In the rows, 128 means zero.
Which row each row swaps with, under one turn or mirror
The rows were stretched afterwards, more along some directions than others.
Q70: [127 111 147 157 134 120 146 120 155 147 110 122 121 103 103  93  94]
Q603: [148 125 133 132 109 122 128 117 153 124  99 152 133 118 101  97 155]
Q866: [107 136 121 145 134 114 128 116 135 119  93 137 144  83  68 143 118]
Q815: [131 127 154 129 114 134 113 106 130 112 138 156 128 119 123  99 142]
Q481: [148 149 132 114  96 140  98 136 119 106 107 128 140 133 114 145 151]
Q473: [140 143 145 112 110 142 112 142 113 116 128 138 124  95  70 123 108]
Q848: [127 117 144 135 132 110 124 113 157 129 112 155 124  89  74  73 102]
Q718: [145 127 145 125 109 127 137 130 150 107 115 137 115 128  97  90 130]
Q915: [134 117 130 137 117 109  90 138 165 116  85 113 101 100  86 115 135]
Q225: [154 166 110 115 115 121 103 120 146 117 101 112 139  69  55 125 120]
Q516: [140 115 157 144 127 142  98 150 149 116 117 117 128 128 114 105 117]
Q463: [121 142 117 127 139 100 163  87 169 142  87 125 128  88  67  96 114]
Q462: [109 128 153 133 111 113 114 124 162 124 131 139 110 108 114 104 139]
Q298: [135 144 135 149 141 135 119 120 138 125  88 116 171  82  55 130 116]
Q470: [114 139 113 158 132 127 105 103 142 107 117 148 170  79  82 150 113]
Q466: [130 159 141 121  89 111 137 125 158 120 112 124 105  75  81  98 148]
Q159: [133 138 132 110 117 126 143 127 146 127 116 116 101 126 103 113 117]
Q331: [130 120 161 133 123 150 114 145 116 119 134 153 131 123  94 125 116]
Q406: [120 131 135 152 110 145 125  90 139 111 150 166 156 116 119 112 140]
Q514: [122 124 145 150 125 111 135 118 175 134 110 131 113  84  74  79  94]
Q61: [113 142 117 161 138 140 124  97 151 120 104 121 168  91  67 151 129]
Q148: [124 134 118 147 121 109 124  87 164 124  97 145 163 110 106 109 133]
Q491: [148 144 147 124 119 133 119 146 124 142  97 101 116  86  74 124 121]
Q375: [131 125 155 129 112 129  92 139 140 100 113 151 122 117 105 113 162]
Q325: [128 133 140 128 115 109 162  94 154 103 117 139 119 122 104  99 138]
Q464: [148 158 153 110 100 138 109 158 128 123 107 108 103  82  54 123 123]
Q447: [148 160 105 108 121 107 101 114 141 104  97 106 119  80  76 139 126]
Q634: [130 129 115 145 142 132 113 100 110 108 102 151 158  93  85 138 109]
Q574: [127 113 144 159 128 135 108 130 151 117 107 119 135 116 114 105 149]
Q737: [144 131 112 135 128 140  85 125 111 102  93 148 145 100  84 136 142]
Q879: [119 132 125 122 117 134 111 139 127 123 113 133 112 114  94 129 126]
Q180: [146 143 152 117  94 117  94 166 154 121 117 106 100 108  93 108 148]
Q745: [134 152 113 129 103 116 113 140 144 112 104 113 108  72  83 129 112]
Q230: [ 93 129 130 149 126 112 159  83 164 141 119 157 142  97  85  93 127]
Q655: [126 142 118 162 130 151 113 123 121 114 107 108 170  90  84 159 128]
Q647: [121 117 138 151 150 113 108 109 156 138 105 156 147  80  70  97 106]
Q575: [154 149 105 128 104 140  97 128 131 119 116 130 147  99  97 151 127]
Q316: [123 142 124 154 122 107 140 122 155 127  97 121 150  83  58 122 115]
Q73: [124 109 144 149 131 139 105 133 159 111 104 125 120 135 107 114 148]
Q388: [121 148 141 138  95 131 136 114 147 118 121 120 135  97  76 143 143]
Q755: [132  99 165 155 123 144 104 148 130 111 112 123 113 121 120 121 123]
Q708: [128 139 138 157 131 132 103 112 136 128 100 112 154  59  70 143 120]

Q148 is swapped with Q481
Q388 is swapped with Q915
Q737 is swapped with Q406
Q466 is swapped with Q745

